In the data rows, the value 128 means zero.
Here are some rows, each followed by its group. Groups can overlap.
array([152, 125,  91, 118, 153, 112, 141, 118, 176, 147, 149, 116, 117, 118,
       100, 134, 151, 120, 130, 159,  99, 143,  93, 135, 162, 147, 143, 127,
       139, 103, 100,  97]) A
array([146, 117, 150, 167, 149, 151, 140, 108, 159, 151, 136,  81, 112, 111,
       144, 148, 189, 145,  74, 143, 123, 175, 115, 151, 145, 150, 129, 145,
       138,  99, 122, 128]) B
array([ 58,  77, 148, 167, 106, 114, 173, 153, 111, 128,  64, 113,  82, 108,
       148, 150, 109,  72,  85, 195, 102,  86, 186, 105,  92, 148, 202, 152,
       130, 151, 119,  52]) C
array([130, 139, 147,  66,  85,  83, 125, 173, 134, 177,  96, 165,  83, 150,
       103, 123,  91, 105, 132,  68, 141,  84, 120,  81,  98, 135, 129,  68,
       123, 119, 136, 131]) D
array([120, 148, 143, 136,  98, 127, 149, 122, 110, 108, 122, 142, 133, 136,
       144, 137, 105, 105, 118,  97, 143, 139, 155, 110, 112, 138, 119, 107,
       130, 134,  93, 160]) E
array([124, 153, 139, 201, 144, 154, 104,  41,  59,  49, 147, 113, 187, 132,
       153, 110, 118,  88, 120, 100, 157, 166, 175, 141, 212,  93, 108, 182,
       120, 162,  39, 150]) F
array([113,  99, 152,  89, 106,  59, 123, 189, 113, 152,  92, 161, 100, 151,
       119, 100, 111, 150, 117,  94, 141,  93, 167,  89, 116, 203, 141,  84,
       119, 115, 183,  94]) D
array([187, 100, 108, 109, 195, 156,  87, 153, 122, 142, 146, 148, 104, 154,
       172, 161, 163, 154, 113, 144, 131, 127, 169, 201,  80, 181, 159, 116,
       160, 134, 167, 139]) G
array([107, 159, 161, 161, 129, 135, 132,  79,  92,  86, 147, 120, 156, 147,
       137, 106,  90, 116, 182, 100, 159, 163, 130, 111, 190, 123, 120, 142,
       116, 132,  60, 161]) F
array([113, 120,  96, 114, 148, 171, 177, 129, 118, 141,  94, 137, 125, 133,
       122, 124, 142, 116, 142, 131, 124, 124,  79, 140,  69,  95, 133, 134,
       130, 150, 130, 112]) C
array([143, 147, 115, 125, 143, 117, 103,  93, 179, 133, 169, 105, 163, 137,
       121, 157, 171, 162, 117, 158, 134, 182,  96, 154, 105, 108, 109, 115,
       141, 104, 150, 139]) H
array([ 92, 111, 114, 122, 118, 157, 173, 141,  78, 101,  71, 166, 115, 122,
       131, 118,  95, 112, 167, 128, 102,  82, 155, 107, 126, 100, 152, 101,
       111, 173, 131,  71]) E
array([121, 164, 163, 194, 128, 134,  86,  76,  97,  74, 156, 120, 195, 120,
       120, 116,  91, 121, 150,  62, 137, 156, 124, 117, 179,  79, 120, 168,
       117, 131,  68, 199]) F
array([126, 119, 107, 147, 127, 132, 102, 122, 149, 146, 136,  84, 181, 141,
        97, 138, 171, 138, 142, 137, 109, 151,  78, 133, 164, 112, 110, 140,
       127, 111, 132, 142]) H
array([105, 121, 146, 147, 117, 148, 118, 136, 147, 156, 127,  95, 117, 134,
       147, 157, 148, 143, 114, 146, 158, 125,  85, 135, 108, 137, 140, 112,
       128, 118, 116, 144]) A
array([111, 135, 162, 147, 120, 123, 117, 142,  98, 107, 111, 124, 116, 123,
       166, 127, 107, 124, 108, 122, 150,  99, 129, 118, 143, 149, 148, 154,
       146, 139, 102, 149]) E
array([150, 134, 110,  99, 142, 127, 103, 121, 160, 142, 157, 140, 121, 120,
       118, 143, 178, 137, 121, 116, 147, 121,  99, 143,  99, 110, 118, 132,
       146, 110, 131, 173]) A
array([151, 148, 150, 116,  98, 136, 149, 113,  87, 110,  94, 149, 141, 145,
       112, 111, 100, 104, 179, 117, 122,  94, 137, 123, 136, 118, 140, 118,
       111, 138, 132, 115]) E
array([101, 155, 131, 209, 135, 171, 165,  49,  66,  55, 142, 123, 158, 107,
       142,  87,  76,  84, 162, 112, 126, 171, 187, 105, 196,  72, 105, 191,
       109, 156,  58, 136]) F
array([109, 134,  88, 156, 127, 123, 164, 125, 111,  97,  79, 116, 120, 140,
       130, 104, 108, 139, 152, 165, 139, 125, 166, 118, 142, 201, 121, 142,
       117, 137, 118,  78]) E
array([149, 127, 148,  94,  85,  96, 140, 167, 129, 148,  95, 145, 106, 130,
        95, 111, 112, 137, 113,  95, 144, 125, 123,  81, 132, 134, 133,  97,
       109, 128, 162, 119]) D
array([149, 146, 127, 110, 149, 112, 104, 106, 150, 151, 176, 106, 135, 134,
       126, 167, 172, 148,  97, 132, 133, 147, 107, 149, 157, 105, 134, 116,
       139, 110, 119, 185]) A
array([154, 146,  97, 121, 175, 120,  84, 104, 156, 129, 174,  96, 147, 122,
       123, 144, 184, 151,  95, 104, 143, 149,  99, 147, 141, 107, 141, 155,
       143, 103, 111, 178]) B
array([ 85, 142, 195, 171,  53,  92, 188, 138, 112, 121,  69, 127, 130, 107,
       104, 127, 100,  61, 140,  99, 110,  85, 140,  65, 190,  87, 125, 116,
        95, 139, 113,  64]) I
array([ 93, 111, 114, 126, 155, 175, 131, 158, 146, 160, 114, 168,  98, 117,
       141, 143, 145, 130, 128, 171,  96, 103, 127, 170, 107, 133, 142, 146,
       143, 142, 152, 107]) C
array([ 92, 132, 113, 146, 170, 151, 125, 148, 119, 122, 109, 127,  77, 110,
       161, 150, 130, 111, 128, 177, 145, 138, 176, 151, 140, 180, 147, 113,
       152, 128,  99, 135]) C
array([166, 121,  54, 109, 157, 111, 115, 151, 176, 142, 154,  93,  98, 134,
       154, 155, 148, 138,  93, 154, 141, 151,  96, 188, 133, 172, 153,  86,
       168, 111, 116, 110]) G
array([198, 153, 131, 129, 153, 168, 101, 102, 163, 133, 162, 121, 185, 113,
       106, 108, 159, 180, 144, 131, 111, 147,  64, 143, 106,  76, 115, 176,
       126, 118, 142, 182]) H
array([154, 140, 135, 142,  94,  90, 116,  99, 165, 133, 154,  81, 164, 130,
       119, 125, 130, 134,  92, 172, 124, 155, 131, 137, 101,  71, 118, 136,
       113, 117, 107, 148]) H
array([112, 131, 159, 138, 120,  97, 116, 134, 148, 166, 148, 109, 137, 124,
       121, 157, 155, 136, 113, 106, 112, 153, 104, 115, 116, 124, 130, 140,
       143,  99, 129, 139]) B
array([146, 134, 127, 115, 175, 156, 109, 124, 137, 126, 150, 130, 163, 147,
       143, 143, 160, 179,  94, 139, 139, 126, 102, 156,  70,  88, 138, 122,
       146, 119, 141, 166]) G
array([130, 160, 158, 142, 133, 183, 151,  71,  78,  87, 122, 144, 203, 111,
       127,  89, 105, 120, 179, 107, 136, 152, 105,  98, 122,  76,  93, 153,
       110, 171,  50, 162]) F
array([ 26, 131, 131, 184, 106, 140, 198, 117, 130, 119,  79, 124, 108,  90,
       128, 143,  79,  32, 119, 142,  95, 126, 133, 100, 154, 134, 157, 117,
       131, 157,  83,  80]) E
array([110, 129, 100, 137,  63, 139, 197, 152,  95, 129,  42, 126, 118, 154,
       112, 122,  71,  93, 122, 136,  91, 119, 118,  91, 173, 108, 168, 117,
        82, 160, 161,  43]) I
array([147, 115, 162,  91,  83, 103, 130, 171, 123, 143, 116, 173,  94, 131,
       117, 131, 109, 132, 135, 110, 133, 108, 127, 120, 159, 173, 156,  39,
       131, 123, 157, 147]) D
array([105,  99, 150, 130,  62, 101, 130, 133,  69, 100,  65, 159, 174, 128,
       114,  82,  97, 100, 164, 112, 122,  65, 127, 102, 113, 106, 137, 138,
       113, 165, 153,  80]) I
array([125, 145, 129, 111,  88,  92, 116, 118, 134, 137, 135, 134, 167, 136,
        52, 102, 118, 146, 170,  98, 115, 171, 109, 103, 129, 102, 105,  96,
       105, 113, 146, 144]) B
array([166, 129,  80,  91, 185, 149,  82, 134, 164, 155, 193, 105, 122, 163,
       172, 142, 157, 203, 124, 142, 125, 144,  98, 166, 109, 165, 118, 101,
       172, 111, 146, 170]) G
array([117, 136, 139,  64, 108,  88, 112, 163, 132, 164, 116, 157,  87, 144,
        98, 115,  98, 138, 132,  93, 124,  64, 121,  78, 142, 127, 138,  48,
       109, 119, 159, 112]) D
array([130, 103, 132,  53, 118,  72, 108, 183, 118, 170, 104, 166, 106, 159,
       100, 111, 144, 140, 170, 133, 119,  85,  99,  91, 106, 185, 146,  76,
       157, 101, 193, 113]) D
array([111,  91, 117, 127, 159, 128, 116, 150, 150, 140, 145, 111,  77, 128,
       155, 142, 146, 151,  91, 168, 122, 110, 159, 156, 104, 144, 149, 138,
       158, 120, 139, 109]) C
array([126, 134, 128, 122, 167, 128, 122, 145, 136, 136, 136, 139, 124, 129,
       109, 134, 159, 157, 112, 160, 123, 146, 135, 159, 103, 121, 132, 147,
       142, 127, 138, 149]) A
array([181, 130, 126, 130, 150, 135, 103, 100, 148, 116, 176,  96, 175, 128,
       113, 132, 174, 146, 112, 153, 127, 181, 111, 161, 123, 106, 126, 131,
       137, 110, 127, 154]) H
array([ 49, 135, 142, 174,  81, 109, 178, 158, 111, 144,  87, 116,  79, 110,
       134, 147,  82,  27, 119, 151, 140, 116, 176, 108, 182, 170, 122,  99,
       111, 132,  92,  90]) I
array([ 89, 138, 179, 153, 102,  94, 117, 136,  99, 121,  96, 101, 124, 116,
       133, 126, 116,  96,  90, 101, 138, 113, 159, 107, 146, 107, 151, 131,
       110, 134, 105, 121]) I
array([ 97, 111, 118, 171, 147, 149, 185, 150,  77, 107,  64, 161,  76,  95,
       179, 145, 118,  95, 109, 153, 129, 119, 235, 150, 161, 178, 172, 127,
       143, 169,  98,  65]) C
array([137, 120, 148,  88,  82,  87, 143, 149, 156, 158, 127, 155,  73, 160,
       123, 117, 104, 162, 135, 117, 135,  79, 153,  76, 153, 176, 130,  94,
       118, 126, 166, 111]) D
array([116, 105, 148, 155, 138, 158, 143, 109,  57,  63,  97, 154, 154, 142,
       178,  87,  58, 107, 168, 119, 119,  68, 174, 126, 167, 161, 158, 159,
       138, 183, 100,  97]) E
array([131, 130,  66, 152, 149, 110, 114, 126, 173, 129, 149,  75, 105, 109,
       116, 139, 145, 129,  90, 157, 112, 162, 133, 139, 176, 164, 108, 150,
       134,  93, 124,  86]) A
array([167, 121, 128,  98, 154, 119, 105, 145, 165, 141, 146, 157,  97, 145,
       160, 131, 152, 154, 113, 131, 137, 116, 133, 169, 126, 147, 114, 110,
       148, 119, 128, 127]) G
array([181, 110, 115, 101, 159, 131, 107, 145, 145, 124, 156, 121, 110, 113,
       146, 149, 146, 163, 118, 136, 136, 107, 105, 151,  66, 130, 114, 132,
       130, 108, 169, 136]) G
array([ 58, 135, 116, 146,  79, 109, 191, 155,  91, 127,  74, 158, 114, 121,
       133, 109, 119,  55, 104, 100, 127,  97, 148, 112, 156, 117, 156, 109,
       105, 147, 102,  90]) I
array([107, 118, 140,  96,  88, 110, 141, 187, 105, 176, 120, 184, 119, 159,
       119, 124, 120, 158, 158, 131, 137,  90, 136,  96,  90, 205, 109,  66,
       136, 106, 194, 110]) D
array([177, 120, 112, 111, 130, 118,  82, 130, 164, 120, 115, 120, 144, 140,
       108, 119, 149, 175, 146, 188, 107, 131, 104, 122, 106, 122, 114, 137,
       109, 114, 156, 128]) A
array([147, 131, 158,  84,  80,  98, 112, 169, 104, 153,  88, 154, 116, 149,
       106,  96,  99, 137, 149,  82, 133,  72, 120,  69, 130, 117, 125, 101,
        94, 130, 178, 125]) D
array([109, 136,  99, 171, 170, 140, 143, 122, 162, 151, 141,  77, 127,  93,
       132, 159, 182, 104,  66, 164, 125, 168, 123, 202, 141, 112, 109, 143,
       162,  93,  95, 139]) B
array([ 98, 115, 112, 122, 134, 146, 150, 125, 138, 146, 126, 146, 130, 118,
       141, 127, 149, 137, 107, 152, 112,  93, 130, 118, 108, 115, 137, 156,
       139, 129, 158, 115]) A
array([ 44, 125, 141, 151, 103, 110, 155, 134, 117, 125, 103, 128, 111, 127,
       126, 126,  94,  81, 117, 130, 134, 118, 129, 101, 161, 131, 162, 127,
       111, 140,  82, 102]) E
array([149, 135, 135,  93, 160, 132, 120, 138, 148, 135, 170, 142, 124, 121,
       135, 134, 143, 163, 112,  97, 136, 136, 112, 145, 116, 138, 129, 114,
       157, 111, 106, 167]) G
array([174, 165, 132, 172, 135, 146, 133,  67, 106,  71, 114, 108, 196, 133,
       120, 122, 121, 120, 145, 140, 140, 182, 166, 113, 126,  72,  93, 137,
       115, 130,  98, 139]) F
array([123, 144, 131, 126, 154, 129,  99, 136, 152, 134, 153,  98, 151, 127,
       119, 150, 166, 133, 105, 112, 160, 181, 105, 156, 135, 140, 100, 148,
       143, 108, 116, 185]) H
array([144, 129, 148, 136, 110, 105,  95, 138, 148, 148, 140, 117, 116, 150,
       125, 150, 131, 143,  98,  83, 134, 148, 131, 139, 123, 141, 124, 156,
       115, 123, 125, 152]) E
array([144, 120, 145,  58,  76, 116, 134, 184, 109, 174, 115, 199, 103, 134,
        91, 100,  94, 132, 131,  74, 124,  79, 113,  84,  93, 132, 123,  66,
       115, 132, 196, 151]) D
array([174, 117,  99,  99, 167, 145,  98, 133, 173, 158, 187, 139, 124, 126,
       121, 150, 157, 168, 112, 146, 111, 117,  95, 146,  79,  62, 144, 155,
       140, 112, 162, 158]) H
array([143, 154, 115, 173, 130, 156, 106,  86, 123,  70, 125, 101, 189, 134,
       114, 101, 119, 125, 156, 166, 133, 174, 141, 114, 142, 108, 113, 153,
       107, 139, 111, 136]) F
array([ 96, 104,  91, 140, 151, 146, 153, 119, 157, 159,  92, 111, 103, 108,
       152, 152, 143, 122, 119, 191,  86, 124, 115, 142, 121, 116, 188, 145,
       142, 125, 119,  69]) C
array([174, 122,  94,  94, 190, 150,  80, 175, 143, 134, 150, 136, 110, 145,
       153, 163, 159, 153, 127, 133, 149, 134, 128, 184, 117, 159, 149, 108,
       165, 111, 142, 147]) G
array([ 86,  85, 118, 165, 113, 149, 186, 131,  64, 112,  47, 125,  95, 112,
       158, 118,  97,  74, 119, 177, 100,  96, 202, 125, 107, 132, 173, 129,
       114, 192, 141,  19]) C
array([137, 139, 156, 111,  65,  97, 134, 122,  97,  94, 124, 197, 133, 156,
       130,  63,  50, 105, 184,  31, 130, 105, 114,  87, 154, 114, 107, 103,
       111, 154, 123, 149]) E
array([174,  92, 111,  89, 163, 154, 112, 149, 109, 132, 140, 146, 106, 118,
       140, 133, 135, 159, 120, 109, 136, 102, 148, 190,  77, 177, 158, 119,
       157, 128, 175, 136]) G
array([139, 135,  96, 125, 139, 130, 105, 126, 126, 128, 160, 143, 135, 142,
       133, 157, 140, 134, 112, 116, 114, 123, 138, 146, 121, 110, 124, 123,
       133, 117, 133, 142]) A
array([154, 149, 126, 144, 149, 125, 111, 104, 152, 134, 165, 100, 159, 113,
       128, 131, 179, 145,  87, 102, 143, 159, 105, 162, 146,  97,  89, 150,
       148, 107,  97, 169]) H
array([112, 135, 129, 159, 110, 111, 162, 116, 124, 106, 112, 121, 133, 126,
       128, 115,  99, 115, 149, 114, 121, 126, 161,  90, 135, 158, 118, 104,
       129, 128, 109, 118]) E
array([106, 126, 105, 131, 151,  98, 110, 123, 157, 154, 166, 125, 126, 115,
       109, 132, 143, 111, 118, 111, 114, 149,  89, 155, 126, 107, 111, 136,
       132, 106, 122, 161]) B
array([100, 106, 140, 167, 142, 100, 138,  98, 157, 149, 156, 117, 128,  96,
       144, 153, 145,  88,  66, 151, 132, 160, 143, 173, 134,  93, 129, 138,
       149, 106,  85, 127]) A
array([115, 135, 102, 120, 196, 143,  86, 116, 173, 169, 177, 115, 122, 124,
       136, 167, 176, 144, 104,  88, 144, 165,  88, 175, 139, 134,  96, 138,
       168,  97, 115, 183]) H
array([ 65, 127, 125, 147,  96, 110, 175, 138,  73, 121,  55, 123, 117, 154,
       137, 128,  82,  91, 144, 124, 110,  83, 111,  89, 139, 113, 188,  90,
       105, 167, 151,  86]) I
array([142, 152, 158, 153, 104, 150, 121,  60,  96,  56, 150, 142, 179, 132,
       120,  87,  91, 106, 203,  87, 154, 167, 127, 105, 188,  45,  88, 162,
       107, 147,  93, 169]) F
array([100,  91, 117, 113, 134, 180, 172, 139, 108, 164,  69, 132,  80, 116,
       149, 148, 105, 102, 145, 142, 117,  98, 138, 135, 108, 117, 194, 128,
       124, 168, 121,  67]) C
array([169, 153,  98, 126, 136, 114, 132, 105, 154, 136, 157,  96, 140, 132,
       112, 123, 149, 170, 114, 135, 119, 131,  64, 130, 113, 111, 114, 126,
       109, 124, 150, 115]) B
array([197, 131, 156, 110, 162, 143,  47, 110, 129, 134, 183, 144, 143, 150,
       162, 147, 181, 179,  89, 125, 169, 152,  99, 171,  19, 111,  86, 149,
       143, 101, 160, 203]) G
array([ 98, 140, 209, 122,  78, 102, 102, 142, 123, 149, 140, 139, 113, 118,
       125, 134, 133, 131,  93,  49, 131, 105, 132, 104, 145, 109, 122,  84,
       134, 122,  99, 168]) D
array([ 75, 125, 172, 107, 143, 143, 127, 122, 145, 151, 152, 141, 112, 103,
       136, 152, 159, 129, 104,  96, 134, 130, 108, 136, 127, 116, 110, 117,
       167, 133, 100, 111]) A
array([113, 130, 169, 116,  86, 102, 106, 166, 106, 145, 111, 129, 130, 166,
       122, 135, 102, 147, 163,  96, 135,  97, 110,  71, 134, 144, 135,  89,
       108, 128, 150, 126]) D
array([119, 100,  70, 110, 171, 178, 150, 151, 118, 130, 101, 147,  93, 102,
       129, 119, 135, 127, 138, 185,  93,  77, 143, 148,  82, 118, 192, 117,
       118, 148, 171,  89]) C
array([109, 133, 135,  88,  97, 100, 129, 166, 136, 180, 133, 155,  94, 117,
       142, 154, 136, 125, 114,  85, 151,  78, 109, 126,  79, 155,  95,  89,
       124, 106, 119, 132]) D
array([213, 144, 129, 143, 160, 119,  52, 103, 163, 119, 184,  97, 173,  98,
       114, 149, 165, 133, 101, 136, 145, 190, 127, 172, 121, 145, 108, 155,
       139, 103, 121, 187]) H
array([177, 119, 131, 133, 157, 120,  85, 136, 204, 121, 182, 122, 118, 136,
       124, 151, 160, 158, 104, 139, 133, 167, 125, 160, 132, 133, 138, 153,
       139,  93, 137, 162]) H
array([131, 118, 141,  80,  84,  76, 141, 181, 119, 140,  96, 145,  92, 158,
       109, 131, 114, 123, 147,  88, 151,  74, 152, 114, 149, 160, 152,  45,
       115, 116, 177,  97]) D
Which 4 groups are nearest to each row below, nearest first, going by the distance to the group's nearest row?
array([129, 152, 112, 162, 119, 143, 167,  69,  62,  50, 121, 120, 166, 122,
       126,  75,  79, 108, 196, 126, 156, 176, 121, 114, 188, 123,  89, 149,
       134, 172,  69, 132]) -> F E B I
Which 3 other groups have their centres nearest to the centre of group D, nearest first?
E I A
Which 3 other groups have their centres nearest to the centre of group B, nearest first?
A H G
Which 5 groups are nearest to each row below, nearest first, going by the average distance to the group's rows?
array([115, 141, 110, 180, 132, 155, 134,  77, 114,  70, 127, 114, 150, 132,
       129, 130,  92, 108, 145, 140, 133, 163, 132, 117, 161, 111, 135, 170,
       131, 137,  59, 129]) -> F E A B H
array([183, 130, 127, 107, 136, 138, 116, 101, 142, 147, 162, 134, 170, 115,
       100, 159, 150, 158, 119, 106, 130, 158,  94, 134,  85,  73, 116, 121,
       123, 110, 127, 178]) -> H B A G F
array([ 82, 131, 165, 105,  77,  80, 128, 164,  85, 173, 106, 153, 114, 122,
        96, 148, 128,  92, 127,  83, 134,  95, 115, 101, 136, 120, 119,  98,
       107, 118, 135, 133]) -> D I E A B
Which 4 groups are nearest to each row below, nearest first, going by the average distance to the group's rows?
array([135, 126, 104, 139, 128, 152, 126, 100,  84,  70, 123, 124, 158, 128,
       139, 106,  99, 123, 161, 158, 122, 139, 141, 134, 141, 129, 157, 138,
       119, 165, 110, 103]) -> E F A C
array([119, 112, 134, 149, 141, 137, 125, 141, 148, 146, 134,  90, 135, 118,
       145, 176, 150, 119,  78, 136, 129, 155, 134, 170, 112, 146, 129, 122,
       151, 111, 139, 140]) -> A B H G
array([140, 138, 118, 134, 122, 111,  96, 117, 167, 160, 152,  84, 161, 108,
       101, 153, 162, 143,  94, 122, 125, 165, 113, 160, 100,  80, 135, 132,
       131,  95, 128, 125]) -> H B A G
array([153, 104,  96,  87, 190, 142,  77, 158, 153, 136, 143, 164, 106, 169,
       175, 161, 168, 188, 134, 180, 154,  93, 118, 166,  66, 204, 152, 102,
       180, 116, 164, 133]) -> G A H C
array([133, 139, 107, 128, 127, 142, 141, 124, 148, 147, 125, 135, 116, 104,
       120, 160, 152, 120, 102, 112, 107, 127, 113, 167, 100, 117, 161, 117,
       131, 137, 140, 138]) -> A B G H
array([121, 116, 147, 175, 119, 147, 174, 114, 141, 151, 109,  97, 161,  59,
       100, 152, 165,  81,  83, 178,  76, 146, 149, 142, 137,  37, 168, 173,
       107, 126, 110, 105]) -> A B C H
array([129, 129, 147, 110, 104, 144, 168, 125, 112, 111, 101, 142, 133, 143,
       108, 107,  90, 123, 146, 115, 122, 110, 131,  88, 137, 105, 145, 116,
       131, 148, 123,  99]) -> E I D A
array([127, 130, 122, 143,  79, 105, 147,  87, 174, 141, 158, 101, 145, 116,
       109, 145, 147, 121,  79, 113,  64, 166,  94, 119, 159,  88, 131, 130,
       111, 112, 158, 107]) -> B A H E
array([124,  91, 129,  68, 145, 140, 112, 196, 112, 141, 120, 207,  59, 157,
       133, 121, 105, 140, 166,  97, 117,  76, 140, 132, 105, 188, 147,  55,
       143, 137, 198, 112]) -> D G C E
array([171, 121,  67, 119, 191, 134,  85, 124, 192, 126, 185,  95, 114, 105,
       129, 135, 175, 160,  93, 174, 115, 160, 104, 174, 103, 137, 131, 133,
       150, 101, 139, 157]) -> H G A B
Which 4 groups are nearest to each row below, nearest first, going by the distance to the centre of the group?
array([167, 113, 115,  84, 172, 163, 113, 163, 133, 151, 146, 173, 123, 136,
       143, 139, 173, 170, 129, 125, 163, 121, 142, 205,  63, 143,  89, 145,
       165, 113, 143, 156]) -> G A H B
Which 3 other groups have their centres nearest to the centre of group H, nearest first?
B A G
Which 5 groups are nearest to each row below, nearest first, going by the distance to the centre of the group?
array([146, 156,  70, 126, 174, 118,  85,  98, 168, 141, 186, 129, 159, 133,
       112, 124, 187, 151, 111, 149, 134, 182,  67, 146, 156, 112, 111, 136,
       147, 112, 129, 146]) -> H B A G F
array([122, 151, 135, 188, 139, 160, 123,  61,  96,  47, 131, 118, 162, 127,
       152, 129,  86, 114, 169, 132, 147, 169, 154, 112, 153, 119, 105, 147,
       123, 171,  48, 140]) -> F E A B H
Which 5 groups are nearest to each row below, nearest first, going by the distance to the group's nearest row?
array([159, 132, 160, 137, 168, 128,  65, 105, 151, 143, 181, 108, 138, 116,
       125, 153, 182, 128,  83, 143, 170, 167, 109, 189, 151, 106,  99, 153,
       134, 108, 120, 191]) -> H A B G E
array([101, 163,  94, 180, 121, 163, 178,  66,  85,  68, 111, 110, 141, 134,
       119,  86,  79,  93, 156, 155, 129, 159, 143,  75, 181, 123, 103, 131,
       119, 173,  76, 106]) -> F E I C A
array([ 75, 116, 158, 146,  90, 118, 166, 122, 101, 113,  84, 111, 153,  97,
       122, 142,  68,  67, 145, 121, 107, 113, 123, 109, 197, 101, 151, 135,
       105, 149,  95, 101]) -> E I F C D
Group D spreads out most along one direction. Which 3 other groups' directions of most spread are closest to that one, closest first?
A F G
Which 3 other groups have their centres nearest to the centre of group I, nearest first?
E C D
Which 3 other groups have their centres nearest to the centre of group C, nearest first?
E A I
Which 3 other groups have their centres nearest to the centre of group G, nearest first?
A H B
